In the rows, zero is written as 128.
Rotation paths and how fast each direction turns (degrees per step)
Each turn is a multiple of 5 degrees from 10 to 175, or 0.
Each row of a path follows its step; steps can be skipped.
path 1
step 3: [133 118 125 130 120 130 128 126 129 130 123 138 128 127 130 140 135 133
 129 123 136 121 125 119 135 128 134 131 135 128 125 120 145 132]
step 4: [131 112 136 132 129 131 132 127 127 118 120 124 134 131 126 129 117 127
 127 122 130 121 125 128 124 133 121 129 134 121 125 146 131 129]
step 5: [131 113 125 130 129 123 128 139 135 137 135 129 133 128 123 135 128 130
 131 117 135 129 134 120 124 120 126 126 112 124 126 128 127 126]
step 6: [135 125 118 130 124 127 137 129 127 128 116 137 131 129 128 139 129 142
 131 127 136 131 131 118 131 133 128 131 141 128 134 129 136 128]
step 9: [133 129 124 122 124 131 134 133 122 135 125 131 137 120 134 139 121 138
 133 121 134 134 128 118 133 128 135 133 134 130 130 140 133 124]
step 10: [135 115 129 130 123 121 121 118 133 117 124 126 134 131 131 134 122 128
 133 126 144 126 122 131 139 123 125 123 127 127 128 127 128 132]
step 11: [128 120 126 134 123 117 129 135 125 129 120 134 132 134 119 138 129 116
 130 117 119 122 129 122 124 125 134 131 127 123 124 137 136 128]
step 14: [135 122 127 140 130 118 128 132 117 131 116 129 129 131 120 132 129 123
 129 122 132 133 121 118 126 127 134 126 127 117 121 127 138 126]
step 15: [124 119 133 125 120 132 139 134 132 126 131 135 128 125 132 144 119 127
 122 129 136 126 127 117 128 137 130 120 130 121 128 135 123 131]
Speeds:
[130 126 127 129 125 131 128 128 128 127 126 127 122 132 126 130 129 125
 128 132 129 130 125 131 127 127 131 129 129 128 123 129 129 131]
100
[125 126 130 131 128 126 128 127 126 131 130 132 124 126 128 127 129 124
 129 127 129 130 131 125 125 125 126 129 128 126 126 132 123 128]
110
[128 131 127 127 127 126 129 132 126 129 129 129 127 128 125 130 132 128
 130 130 127 127 126 122 129 129 127 131 129 127 125 125 130 124]
125
[125 127 123 130 131 131 127 129 127 131 129 129 128 128 128 129 127 125
 130 128 126 130 129 127 127 126 132 126 130 125 132 125 132 130]
125
path 2
step 2: [131 123 127 125 130 114 121 139 133 131 122 136 132 131 119 138 130 132
 130 125 116 116 123 133 135 134 127 124 125 131 123 132 120 129]
step 3: [124 134 137 132 138 124 116 131 127 123 122 132 132 119 126 131 120 138
 130 128 116 123 140 130 129 129 116 129 134 132 127 129 129 128]
step 5: [120 124 134 133 121 122 134 124 131 123 130 129 133 136 124 129 138 133
 132 125 124 116 124 136 136 134 129 128 126 114 130 117 122 130]
step 6: [130 133 139 128 125 125 122 144 131 130 125 138 124 130 131 129 134 138
 129 121 128 126 132 128 143 126 123 131 125 123 121 121 120 132]
step 7: [116 136 131 132 137 134 128 131 141 139 124 134 134 124 127 133 128 136
 121 129 131 129 139 129 135 127 118 120 124 131 120 132 130 126]
step 11: [116 133 134 125 140 130 126 120 122 127 126 133 136 120 129 130 129 129
 122 124 131 125 127 128 127 138 119 126 121 125 111 127 120 131]
step 13: [126 133 117 128 120 120 120 134 133 130 125 131 135 134 115 136 126 139
 132 118 125 121 126 132 128 127 127 122 117 122 130 126 134 126]
step 14: [127 128 128 131 128 126 115 125 128 122 128 137 133 128 124 133 127 144
 129 130 119 120 133 113 127 130 121 133 128 121 119 135 124 131]
step 15: [115 129 126 124 131 122 136 118 123 129 129 142 124 123 133 131 125 133
 119 124 120 124 136 121 136 135 117 129 133 132 128 123 125 126]
Speeds:
[132 126 132 132 126 132 132 127 130 133 126 127 127 127 129 126 130 128
 127 129 129 128 129 125 131 128 129 126 127 130 125 126 131 128]
35
[128 129 133 133 128 127 127 128 123 127 131 130 127 129 131 132 126 128
 134 129 129 129 128 126 126 128 130 127 127 130 126 127 129 130]
130
[123 127 129 129 130 129 125 127 129 129 134 125 127 125 129 127 126 125
 124 127 128 127 130 123 128 129 128 125 128 126 128 130 127 129]
100
[128 129 131 124 134 126 128 130 125 131 125 129 127 128 128 129 131 126
 126 130 130 128 131 129 129 129 129 125 126 133 129 129 124 128]
80
[130 132 128 132 126 125 128 126 129 126 126 127 129 130 127 127 132 125
 127 126 128 127 127 125 127 125 131 127 124 126 134 127 127 128]
90
[127 130 127 130 127 131 127 132 130 127 130 131 131 125 128 131 127 128
 126 126 131 127 126 131 130 126 134 128 128 129 126 131 126 126]
65
[129 130 131 126 126 126 128 131 127 132 126 129 127 125 127 127 121 125
 129 128 127 127 131 129 128 126 130 129 127 124 129 126 129 126]
110
path 3
step 2: [120 124 130 118 124 124 132 137 131 117 138 139 123 133 122 122 125 136
 134 122 117 130 129 118 123 136 133 123 129 126 127 122 128 128]
step 3: [115 131 123 118 136 136 126 127 126 128 127 125 123 127 142 126 125 133
 127 143 134 129 129 131 141 130 127 123 120 129 133 128 133 125]
step 4: [141 132 125 122 137 121 134 128 124 131 135 136 133 135 125 128 137 135
 134 124 130 131 127 132 121 138 121 122 126 116 128 122 136 124]
step 6: [133 126 125 135 125 114 137 123 128 137 133 126 126 127 125 132 137 115
 125 132 133 132 131 123 119 123 131 118 122 124 130 134 139 130]
step 10: [133 128 137 127 132 123 131 127 125 128 117 117 130 127 116 136 129 138
 118 132 129 125 121 125 138 125 132 138 129 117 121 121 125 130]
step 11: [129 133 133 141 121 136 130 120 131 136 133 119 130 127 131 128 121 138
 130 123 129 126 135 119 118 119 120 121 137 130 131 126 126 126]
step 12: [134 137 127 122 137 133 135 129 129 129 124 130 125 118 111 130 125 121
 127 131 123 123 134 124 137 121 132 134 133 130 129 142 122 128]
step 14: [119 137 111 120 124 127 126 124 127 125 119 136 123 126 124 126 123 124
 133 124 135 136 133 130 142 129 130 124 130 127 135 127 119 128]
step 15: [132 125 132 119 130 133 115 121 133 132 127 123 127 135 123 131 134 132
 122 124 131 130 126 146 125 140 124 127 129 125 128 129 140 134]
Speeds:
[135 127 128 132 131 127 130 130 132 131 130 130 127 126 130 129 127 125
 127 126 126 127 130 126 128 122 128 128 129 130 128 131 127 129]
60
[126 129 130 128 132 129 130 126 128 127 128 130 128 131 128 125 127 130
 126 126 127 129 132 125 134 130 126 125 132 127 128 131 132 127]
35
[128 125 130 126 127 128 128 129 129 129 129 127 128 121 129 129 125 126
 127 131 130 130 127 127 132 132 126 132 130 124 129 130 128 129]
155
[129 126 131 127 128 127 127 134 129 125 128 127 128 131 126 131 129 132
 129 128 124 130 126 128 130 127 126 130 128 131 128 129 129 134]
135
[127 129 131 125 133 129 127 126 129 128 128 126 126 125 126 130 123 131
 130 128 125 127 127 123 126 127 128 127 128 128 129 125 125 127]
35
path 4
step 1: [132 130 134 135 135 128 127 125 122 123 133 127 115 120 126 127 126 142
 133 128 125 125 121 121 117 127 124 114 131 134 129 125 124 127]
step 3: [142 134 126 125 123 122 136 128 132 116 125 119 132 130 128 129 128 137
 127 122 134 132 126 123 129 120 127 124 124 132 114 129 122 123]
step 4: [131 122 119 134 122 130 132 122 127 125 126 119 128 126 123 137 127 123
 135 124 131 132 133 125 116 129 123 140 135 127 121 141 124 119]
step 8: [126 132 133 133 119 132 132 114 140 113 131 129 120 128 133 129 125 131
 134 125 131 130 118 129 120 120 124 132 126 133 131 125 133 127]
step 9: [124 148 123 123 126 126 130 127 131 122 140 120 129 140 129 132 128 121
 131 129 129 128 124 137 123 133 131 133 131 127 127 137 134 121]
step 10: [124 130 118 122 129 131 135 126 124 124 144 122 132 125 131 130 132 136
 121 121 139 126 123 119 124 134 121 124 121 133 123 128 136 125]
step 11: [118 121 124 135 125 133 133 134 119 125 133 121 125 125 137 139 127 130
 121 130 127 121 127 131 119 137 136 140 126 124 126 129 126 126]
step 12: [125 140 137 135 125 139 126 134 126 121 131 131 128 119 133 125 123 139
 125 133 127 125 123 123 126 130 135 123 129 128 112 124 128 131]
step 13: [130 129 131 128 129 124 133 129 121 116 131 128 125 120 130 121 115 126
 143 135 123 122 126 133 119 134 122 132 127 124 123 133 133 135]
Speeds:
[128 125 125 131 124 127 127 131 126 130 129 130 130 126 129 132 127 129
 129 132 129 128 128 124 130 129 129 126 131 125 127 126 133 127]
60
[128 129 125 128 125 128 125 128 127 130 127 125 128 130 126 123 129 126
 125 131 132 130 128 125 124 131 127 128 126 130 131 132 129 126]
70
[128 126 128 133 127 130 131 125 130 128 131 127 128 126 126 123 130 131
 128 127 127 131 127 125 129 127 122 128 128 128 128 124 128 131]
160
path 5
step 1: [124 121 135 135 125 129 141 130 138 130 120 123 124 123 139 125 122 118
 131 129 125 128 132 137 126 127 121 130 123 133 139 121 132 130]
step 4: [127 125 134 138 120 124 129 114 129 125 114 123 125 117 135 127 127 135
 132 121 132 132 134 127 132 128 128 119 126 132 124 134 135 125]
step 7: [136 131 134 131 122 130 130 125 120 123 118 135 134 130 133 131 124 124
 140 129 130 132 132 129 142 130 127 120 136 119 125 118 132 135]
step 8: [122 119 137 127 142 126 133 134 123 125 124 126 120 136 130 123 136 126
 121 126 126 124 129 134 122 130 124 135 123 116 128 121 137 125]
step 9: [122 134 118 120 125 129 135 123 129 139 131 132 129 136 123 118 117 132
 126 130 119 130 117 132 122 130 131 129 119 132 135 129 123 127]
step 10: [126 120 131 132 117 124 122 124 130 121 138 139 136 127 132 134 120 127
 137 126 130 130 131 125 129 135 128 132 137 139 134 122 129 132]
step 11: [125 129 141 132 133 126 131 136 133 114 126 116 122 130 122 122 132 133
 127 122 137 134 132 120 122 123 133 129 127 134 119 128 132 130]
step 14: [138 128 124 125 129 133 127 143 127 119 131 123 126 126 137 115 132 124
 138 132 137 133 133 126 133 122 129 124 127 123 124 125 128 118]
step 15: [128 130 126 120 132 130 120 127 136 136 120 119 125 133 129 132 122 132
 126 123 118 113 124 127 134 130 127 132 129 114 120 120 132 126]
Speeds:
[128 126 127 127 128 129 132 130 131 132 129 126 133 127 127 125 127 129
 130 130 127 127 127 127 129 130 131 131 127 126 123 132 128 128]
125
[128 131 124 129 126 126 126 129 130 129 130 127 125 132 121 129 127 127
 125 127 126 128 130 132 129 132 126 129 128 126 128 130 127 126]
110
[129 131 124 126 125 127 125 132 126 127 131 127 132 125 126 127 130 129
 131 128 127 129 129 128 126 128 130 127 132 130 128 123 132 129]
95
path 6
step 1: [122 130 123 127 110 129 129 119 132 130 119 128 115 134 125 134 127 133
 136 124 124 122 132 114 134 130 133 120 111 123 123 124 124 126]
step 5: [125 118 127 137 123 112 120 127 128 128 135 123 134 129 126 127 138 132
 136 138 111 119 128 129 135 136 135 137 135 133 123 127 122 128]
step 8: [134 137 145 122 126 136 121 122 132 130 122 128 123 129 122 133 137 125
 132 137 130 123 133 123 125 131 136 114 125 128 129 136 131 145]
step 9: [134 127 131 134 130 131 130 126 114 129 120 136 122 121 138 127 142 139
 121 133 124 136 129 136 134 117 134 137 133 136 133 122 130 120]
step 10: [116 132 126 126 126 125 117 140 139 133 127 119 129 127 127 135 136 142
 137 129 130 120 117 121 117 123 129 134 136 124 120 132 126 124]
step 11: [129 126 131 129 133 113 140 114 126 135 140 126 129 123 123 124 130 134
 131 129 117 138 132 121 127 138 122 134 131 139 119 122 132 134]
step 12: [122 122 132 121 116 132 133 130 138 126 139 128 124 127 134 128 134 127
 128 137 118 116 130 130 130 134 130 130 111 122 138 133 124 116]
step 13: [133 139 128 123 128 127 123 123 134 126 116 134 115 135 117 125 131 139
 123 122 130 129 132 119 140 130 121 116 128 130 134 116 130 128]
step 14: [129 127 139 137 129 128 130 135 119 134 122 130 124 118 130 126 136 128
 129 130 129 112 145 131 124 123 141 127 127 124 122 133 141 133]
Speeds:
[129 132 128 133 129 126 132 126 127 127 130 129 126 131 127 125 130 128
 125 128 131 132 130 131 125 128 128 130 128 130 128 127 130 126]
155
[131 130 128 125 129 126 127 127 128 128 129 133 129 131 131 128 129 128
 128 130 124 128 125 132 129 128 129 126 128 131 131 132 126 124]
110
[128 128 129 129 128 123 127 132 128 129 124 129 131 128 129 132 129 126
 131 130 129 133 127 127 127 128 128 134 128 128 129 127 131 128]
65
path 7
step 0: [118 140 132 117 135 134 122 124 126 139 124 119 131 129 121 122 122 138
 123 126 122 129 130 125 125 130 130 139 126 124 128 127 121 117]
step 1: [129 136 122 123 136 120 118 121 136 123 114 125 125 121 129 126 116 131
 127 134 125 127 133 129 126 127 129 126 125 121 123 114 123 121]
step 3: [129 133 126 123 137 126 127 122 129 118 113 113 124 130 110 130 119 128
 124 129 125 131 126 129 127 129 129 126 122 119 132 130 123 124]
step 5: [130 135 135 117 130 118 123 120 138 127 122 119 120 131 121 125 128 125
 134 131 121 139 123 127 129 122 119 122 118 122 129 121 134 126]
step 7: [127 128 123 129 135 122 121 118 134 125 127 117 123 142 120 120 125 130
 139 125 130 139 133 128 131 133 130 119 119 129 125 135 132 120]
step 8: [123 132 118 129 120 121 126 116 131 124 119 120 131 139 125 120 129 123
 136 124 132 127 122 134 129 111 122 124 126 131 133 122 132 129]
step 12: [132 129 120 134 136 126 142 119 131 127 124 129 126 134 119 117 129 136
 129 122 125 128 121 137 122 121 129 120 136 126 139 121 136 124]
step 14: [125 135 132 133 130 119 127 125 131 136 127 128 128 132 130 110 122 137
 117 125 122 128 128 134 121 117 128 120 130 119 130 128 134 117]
step 15: [129 124 128 130 133 121 130 115 128 136 117 136 131 127 136 125 123 132
 134 133 126 134 129 142 113 123 130 136 138 122 132 122 131 126]
Speeds:
[130 128 129 125 133 127 128 124 129 127 130 129 127 126 130 129 130 128
 132 124 129 127 131 128 125 129 126 126 128 131 123 129 129 131]
130
[124 129 125 129 128 129 131 129 131 130 125 129 132 128 132 132 124 128
 131 127 132 130 130 127 128 127 126 132 127 128 130 130 129 130]
160
[128 126 130 125 128 129 136 127 126 128 127 127 131 128 125 132 131 129
 131 128 124 129 126 130 128 130 128 128 129 126 130 127 126 130]
110
[129 125 125 134 130 125 127 126 127 127 128 127 128 131 125 131 125 129
 129 128 128 128 126 126 125 130 133 130 128 130 127 129 130 131]
80
[126 129 130 126 129 129 127 127 126 132 131 128 128 131 132 130 132 127
 128 129 130 132 126 126 127 129 133 130 128 131 129 130 126 124]
160
[129 134 127 129 128 129 125 128 126 127 130 124 126 125 126 133 127 126
 133 128 127 130 127 127 129 126 129 128 128 123 126 129 127 129]
20
path 8
step 0: [132 122 132 121 129 126 124 129 119 130 140 122 128 125 128 132 132 123
 141 142 124 112 126 135 134 126 128 131 114 124 131 123 129 142]
step 1: [127 127 125 129 121 130 127 124 125 116 119 128 126 126 135 123 130 126
 120 130 124 132 123 138 114 138 133 129 144 127 137 121 116 142]
step 2: [130 126 128 116 142 116 120 120 124 135 129 123 119 119 130 141 122 129
 131 118 130 128 125 119 129 127 131 112 132 129 136 122 131 127]
step 4: [128 115 130 125 123 132 127 125 139 130 131 122 136 115 125 126 129 111
 130 119 127 118 119 132 111 129 131 127 130 132 134 121 123 135]
step 6: [119 127 128 128 132 125 126 113 123 129 117 121 123 126 119 134 141 128
 132 124 135 139 136 127 121 126 133 141 131 130 135 115 118 124]
step 7: [129 111 128 120 133 127 115 141 141 135 129 123 133 121 127 139 128 122
 124 118 132 131 126 135 136 134 123 129 128 134 125 135 129 132]
step 10: [128 119 128 116 130 124 116 125 129 130 139 122 122 126 129 138 130 147
 125 125 118 140 124 133 133 125 125 139 139 134 125 128 129 123]
step 11: [119 128 136 118 125 125 121 117 135 136 119 129 127 137 135 129 136 113
 125 131 142 133 125 125 129 138 131 137 121 121 123 131 133 134]
step 13: [126 131 134 122 136 119 125 123 121 117 144 120 119 119 133 119 128 135
 125 135 129 131 122 128 118 132 136 141 128 126 117 129 131 135]
Speeds:
[127 128 131 131 128 130 130 131 131 126 122 126 128 126 125 129 130 129
 129 127 124 128 127 134 127 130 128 128 128 128 128 124 129 128]
130
[129 129 129 124 126 128 131 129 131 126 131 129 131 124 125 130 126 130
 128 123 127 131 129 128 132 127 129 124 127 129 129 128 129 131]
140
[125 133 126 125 126 132 124 128 125 130 127 127 126 128 127 128 129 128
 129 128 127 131 127 130 130 132 130 125 128 133 128 128 127 125]
85
[129 126 127 128 126 130 127 129 126 125 127 132 127 131 127 130 125 128
 127 130 129 127 131 134 130 126 125 129 134 130 128 130 129 128]
160
path 9
step 0: [115 133 137 127 135 117 126 120 117 133 134 130 133 131 120 129 128 129
 128 131 143 132 125 133 139 139 125 129 127 124 126 135 140 131]
step 1: [125 129 141 113 130 128 131 120 119 130 125 128 130 136 125 118 115 125
 121 126 140 124 126 140 124 136 120 124 133 132 122 129 129 133]
step 2: [129 138 130 113 119 135 127 123 125 134 122 134 134 138 138 121 130 126
 128 137 147 122 130 131 127 126 124 131 130 121 130 132 129 135]
step 3: [116 143 134 122 129 132 124 129 127 133 127 134 128 129 126 129 132 124
 127 129 140 129 127 128 141 132 133 125 125 125 134 137 146 138]
step 7: [117 136 138 130 132 126 131 126 122 138 130 116 117 118 115 127 116 122
 128 133 129 125 123 138 133 133 124 117 134 124 126 128 131 127]
step 9: [123 133 129 132 126 123 120 122 119 131 135 128 140 134 120 124 128 126
 137 140 141 128 132 127 132 126 128 131 139 116 141 133 131 135]
step 10: [123 135 139 125 131 123 121 125 120 127 134 123 127 122 114 115 120 118
 123 132 136 137 134 136 129 133 126 124 134 124 127 131 140 133]
step 14: [124 135 141 109 128 133 135 131 122 131 127 127 117 124 134 123 127 120
 124 131 135 124 122 132 132 132 117 122 126 119 119 130 119 124]
step 15: [118 138 130 122 129 127 137 123 121 138 125 132 128 136 136 131 132 126
 138 132 138 121 119 124 141 128 119 133 131 119 133 135 119 133]
Speeds:
[130 126 130 126 125 125 129 130 124 127 130 128 126 125 126 135 129 126
 127 127 128 130 128 132 128 130 130 125 126 128 128 128 131 130]
110
[129 127 127 125 126 125 130 125 128 129 126 126 133 130 129 124 126 130
 127 129 126 133 127 129 128 124 129 127 129 127 128 128 132 133]
45
[123 128 132 127 130 127 125 129 130 128 130 126 129 125 126 125 127 132
 126 127 127 129 129 126 128 128 129 125 125 127 124 129 132 124]
110
[127 125 128 130 127 126 126 127 128 128 125 129 128 128 123 127 134 128
 131 126 129 128 127 125 133 129 126 126 129 131 131 130 130 129]
115
[130 128 124 128 128 130 129 128 126 126 127 128 128 125 129 126 134 132
 125 133 129 126 129 131 129 129 125 124 127 126 127 125 129 126]
120
[127 130 128 128 125 132 127 126 131 133 125 128 128 129 128 131 127 131
 128 128 129 123 126 131 127 128 132 126 127 131 129 128 131 128]
25
[127 128 126 130 126 124 127 124 130 128 130 129 132 125 121 127 128 128
 128 130 129 127 128 133 125 128 129 131 128 128 127 130 125 126]
35
